(in the rows, 128 means zero)
Turns in one plane each, and the order they were made in; the first pair answered
K407:
[170  63 161  92 124 136 145 101 123 152  93 155 126 146 119 117  85 149
 172  86 138 140 114 117 124 134  72 117 158  45 108 162  40 109 109 156
 134 146] -> [160  39 165  95  84 147 193 160 110  96 148  73 121 157  93 136  89 102
 135 126 110 118 114 121 109 134  85 134 132  85 123 136  76  70 147 125
 120 131]
[127 143 158 125 112 148 113 131 150  94 157 107  92 115 117 128 145 118
 102 165 126 137 152 129 131  98 130 112 126 176 147 138 138 149 118 107
 122 141] -> [146 154 153 122 131 139  84 106 163 132 131 151 111 113 134 112 136 144
 121 140 145 142 133 124 145  95 124 109 140 138 139 148 121 163  89 125
 128 158]
[112 141 149 120 133 113  95 122 130 154 134 130 107 119 157 115 135 146
 173 124  95 136 149 146 138  93 136 140 153 122 121 125 109 150 164 127
 121 131] -> [146 128 140 116 121 111 100 148 136 165 154 102 139 120 148 107 124 131
 168 132 101 126 118 145 138  85 126 158 141 109 118 120 125 127 153 126
 113 136]
K447:
[126 118 127 106  95 126 125 169 124 108 181  74 149 138 118 124 127 113
 104 159 153 105 104 129 129 102 114 158 102 124 129 128 138 108 119 122
 125 126] -> [150 114 116  94 129 118 119 147 118 141 129 120 168 129 145 106  99 133
 157 120 173 130 100 120 124 121 111 143 126  81 116 148 107 120  76 132
 133 141]
[180 116 107 123 128 122 138 160 142 163 104 143 170 108 130 136 115 146
 145  96 135 148 101 129 134 135 127 106 129 112 109 132 155 121  86 143
 112 147] -> [148  96 121 122 120 138 186 182 119 110 121 109 139 111 121 152 117 123
 133 107 108 143 138 130 113 149 149  94 120 159 115 129 156 106 125 117
 110 130]
[141 137 146 136 130 124 107 110 147 130 161 145 159 131 126 106 144 147
 113 150 153 120 104 133 156 121 132 153  94 120 127 123 133 141 102 123
 132 151] -> [137 114 156 128 156 125 150 111 111 101 127 160 145 113 146 106 122 141
 157 126 134 139 131 134 131 152 152 121 108 125 124 146 100 141  98  97
 136 146]
[158 152 130 114 107 149  98 114 163 154 120 112 119 150 138 200 136  73
  92 171 151 194 132 112 125 124  92 134 114  97 109 168 162 180 127 174
 133 156] -> [159 131 132 108 128 149 129 113 139 140  88 125 117 136 158 201 115  64
 133 144 136 213 152 111 104 156 100 108 124  92 106 184 134 178 126 160
 135 157]
K681:
[ 64 122 130 133 130 124 135 110 128  80  97 109  45 123 152 156 172 146
 131 143 100 132 171 132 102 126 162  80 162 193  95 135 115 177 194 135
 109 132] -> [ 85 112 126 121 151 119 146 110 111  90  59 130  63 112 174 140 138 151
 174 115 102 155 167 131  93 146 163  68 178 162  88 155  88 173 163 135
 108 141]
[128 122 125 133 115 128 137 128 127 137 125 124 134 127 106 135 120 127
 131 137 142 137 132 123 127 128 123 124 137 115 141 124 133 113 129 133
 127 145] -> [128 120 127 132 116 133 132 127 128 134 128 121 130 124 107 134 119 126
 124 139 141 135 136 123 128 124 122 122 135 119 143 120 134 115 129 132
 125 141]
[108 110 157 137 156 122 196 147  87  91 113 103 123  81 169 138 121 109
 131 158 103 136 169 112 104 156 137  84 129 156 123 158 106 104 133 115
 134 117] -> [133 106 150 130 166 114 187 145  87 116  95 121 150  74 179 122 105 117
 157 143 113 142 148 111 105 164 124  88 138 124 119 170 102 104 101 120
 138 130]
[146 105 136 123 115 161 160 149 113 139 110  90 187 145 113 137  99 106
 141 108 144 154 112 163 106 142 132 142 100  92 137 157 133  80 122 113
 124 130] -> [150 112 134 123 109 157 151 149 121 148 119  85 192 152 106 137 104 110
 128 119 153 145 101 162 111 132 127 149  97  91 142 151 143  76 119 120
 124 130]
K50:
[ 96 124 147 122 122 128 164 117 122  89 128 105 121 112 117 140 138 120
 116 137 115 133 171 130 102 126 130 121  94 167 125 137 135 115 145 117
 146 116] -> [106 155 135 131 110 123 111  95 157 135 140 118 132 121 106 128 157 139
  92 148 141 118 136 129 131  93 114 140  90 150 125 127 153 128 129 145
 149 124]
[144 112 105 133 126 108  85 144 189 180 166 105 109 121  84  86 147 140
 101 167 124 116 102 166 149 112  97 182 103 154 107 144 157 110  94 133
 138 141] -> [170  87 100 117 159 104 108 141 161 191 118 134 130 106 118  71 107 144
 160 122 125 143 103 161 132 148  94 159 131 118  99 169 124 109  59 123
 142 150]
[146 104 127 135 152 138 169 162 132 141 116 120 169 120 144 123  98 109
 154 127 165 134  97 107 129 149 106 151 145  94 120 155 107 119 102 132
 118 126] -> [122 101 135 144 139 149 193 179 124 105 144  85 144 125 132 138 113  87
 129 147 146 123 120 112 118 149 120 149 133 131 126 143 118 114 138 112
 112 112]
[127 133 132 134 145 105  77  87 110 152  75 135 149 116 134 103 110 131
 180 110 142 144 100 127 136 131 136 138 139 110 110 126 105 172 113 119
 129 140] -> [103 110 141 133 144 118 133 116  81  97  87 100 121 116 133 120 106 104
 181 118 112 144 142 131 112 155 157 121 136 149 114 128 101 158 146  85
 127 123]
Now pairs of rows:
Each pair is two turns apart.
[148  99 126 113 105 126 157 188 116 106 158  81 159 129 116 129  97  88
 115 152 120 116  93 132 127 137 131 160 111 124 137 123 161 102 128 109
 101 130] -> [ 71 132 142 135 124 132 134 119 120  90 131 132  69 132 129 158 150 127
 106 141 110 128 172 121 121 139 155 119 127 174 137 124 125 160 170 110
 121 105] | K50, K407
[120 134 131 132 136 130 103 117 142 115 151 116 145 128 126 108 127 145
 118 126 138 126 131 154 137 144 123 158 129 127 129 105 167 117 166 129
 125 139] -> [132 114 130 123 138 130 131 135 126 103 148 105 153 124 132 105 105 129
 137 121 132 132 135 157 129 158 126 150 130 124 128 112 157 108 160 117
 123 138] | K447, K407
[124 121 111 146 108 162 173 170 109  67 155  84  78 105 126 133 144  95
  58 137  91 135 127 160  99 132 160 129  83 189 124 117 138 146 160 128
 138 120] -> [201 125  90 129 110 146 131 177 129 136 146  95 165 104 128  92 111 104
  84 122 130 134  41 160 126 117 121 163  89 114 115 117 152 131  96 156
 134 152] | K407, K407
[ 98 128 150 149 123 113 104  65 129 149  54 150  61 124 110 114 140 146
 158  70 119 130 171 124 113 164  98 102 139 122 136 158 130 143 125 116
 140 104] -> [ 97 102 155 148  84 122 147 126 121 102 111  71  68 133  86 130 139 102
 123 108  91 109 163 135 101 164 103 119 114 150 147 140 167 106 159  90
 125  94] | K407, K407
[119 113 132  98 139 132 150 150 103 115 116 137 135 133 150 114  91 119
 156 119 129 132 136 142 101 143 129 121 114 104 106 136 114 122 124 136
 127 128] -> [126 144 123 111 122 124  99 134 139 145 142 137 146 144 133 112 116 134
 121 140 149 116 103 136 128 108 118 147 111  99 110 117 141 134 119 157
 126 135] | K50, K447
[126 156 129 132 143 141 136 122 113 139 141 132 108  99 145 137 153 141
 134 124 151 117 175 117 113 124 119 124 145 143 138 101 123 155 142 171
 131 127] -> [150 155 124 127 131 141 127 137 126 151 159 118 134 107 139 133 149 134
 122 135 157 110 146 118 120 110 106 144 137 127 139  91 146 138 137 175
 124 137] | K407, K681
[137 149 114 114 118 123 111 124 136 154 137 154 147 123 146 106 160 163
 101 132 147 104 121 136 133 103 123 133 137 111 133 101 126 143 123 150
 127 134] -> [132 130 124 112 142 125 133 119 113 140  99 169 136 111 162 109 146 161
 135 113 135 126 150 135 118 129 134 115 149 112 126 120  95 147 122 139
 131 129] | K681, K447
[115 125 118 115 131 152 108 108  88 145  90 148  90 111 126 135 121 140
 123  99 143 113 131 160 113 114 105  92 106 139 125 111 139 147 106 110
  94 153] -> [113 128 120 118 116 155 103 117  98 140 109 133  91 114 115 139 133 138
  99 113 139 100 128 163 119 105 100 100  99 154 127  99 157 145 120 111
  95 149] | K50, K447
[113 142 135 139  92 141 121 154 125 103 141  77 147 126 146 150 165 111
  69 143 100 125 117 132 145 105 124 159 133 140 121 119 144  93 140 136
 144 122] -> [126 157 127 142  95 133  89 133 138 135 133  99 156 129 150 142 170 127
  70 139 118 125  99 130 157  96 113 167 138 124 119 120 146 105 125 156
 150 129] | K50, K681
[158 150 117 138 140 125  79  99 140 177 117 144 152 125 126 116 133 154
 136 119 156 118 103 120 145 124 117 140 136  95 117 125 137 141 101 154
 122 143] -> [172 114 117 122 147 125 126 129 109 154  98 133 168 112 136 112 101 139
 171 102 140 134 113 125 120 155 121 125 143  85 118 136 121 123  94 129
 119 143] | K50, K681
[129 148 106 141 108 135 133 111 155 139  84 152 160 132 169 148 117 167
  98 128 149 127  96 130 151 115 125 112 162 131  73 106 125 120 113 148
 100 145] -> [141 120 110 133 103 140 172 142 129 112  87 128 169 128 168 147  93 140
 117 126 130 130 102 135 133 134 132 107 157 132  75 113 121 100 117 127
  96 140] | K50, K407
[127  92 137 119 148 145 187 170  84  85 134  85 113 122 147 135 110 111
 132 124  93 116 145 142  87 166 144 124 116 145 120 146 117 104 144  99
 123 107] -> [ 91 120 144 130 148 147 158 138  97  85 135 109  68 125 147 148 150 134
 111 128  94 115 169 134  97 154 150 114 118 172 118 142 115 134 167 111
 129 101] | K407, K50
[ 92 139 120 144 116 134 115 100 122 109 129 142 104 135 110 141 159 130
 117 117 118 129 147 118 145 110 131 141 132 141 140 126 143 120 138 117
 124 130] -> [125 117 111 132 132 126 134 109 106 119 100 152 130 126 126 126 123 127
 161  91 123 144 139 118 133 126 127 136 145 108 135 145 124 108 111 113
 119 140] | K407, K50
[ 86 131 138 139 115 131 155 164 134 127 172 105 126 149 121 142 168 122
  69 153 103  67 145 162 127  97 142 160 111 127 120 111 170 127 159 119
 118 108] -> [ 67 140 141 141 155 125 142 102 122 148 104 183  93 136 154 141 172 162
 116 109 110  99 189 153 123 118 154 117 140 118 106 138 116 173 145 128
 136 112] | K407, K447
[180 155  78 142 168 126  62  87 138 202  97 152 190 126  98  97 159 202
 121  96 166 125  92 127 196 117  80 172 139  91 134 152  96  77 141  98
 140 146] -> [ 98 137 108 160 132 149 134 121 109 101 152  79 109 136  72 148 195 165
  66 140 108 108 174 132 166 124 116 158 115 193 150 130 111  66 237  52
 135 101] | K447, K50
[159 139 119 140 133 124 107 121 142 159 119 133 159 122 120 120 115 125
 133 124 146 134  96 129 150 117 123 142 128  90 124 132 128 124 106 144
 130 141] -> [122 117 132 142 116 133 163 151 118  99 143  89 119 129 106 148 126  98
 113 142 116 126 138 133 128 130 142 136 118 143 130 128 132 110 156 113
 124 121] | K50, K50
[122 144 118 133 149 127  94  83 144 128 116 176 102 133 130 120 138 146
 155 122 147 156 144 133 130 128 145 107 150 116 116 144  95 151 121 142
 134 120] -> [103 129 130 134 141 135 130 104 126  90 132 145  82 133 123 140 141 122
 146 133 124 150 169 136 117 143 163 101 142 148 121 143  97 139 152 120
 130 105] | K681, K447
[174 137 135 122 123 107  85 108 125 139 113 156 156 132 151 113 124 139
 129 127 165 148 103 137 138 123 105 149 133  93 111 148 106 135  96 139
 133 137] -> [183 131 132 123 106 110  95 132 125 132 129 132 171 135 145 108 122 125
 119 136 166 135  89 134 134 121 103 160 128  95 112 137 118 118 103 136
 128 137] | K407, K447
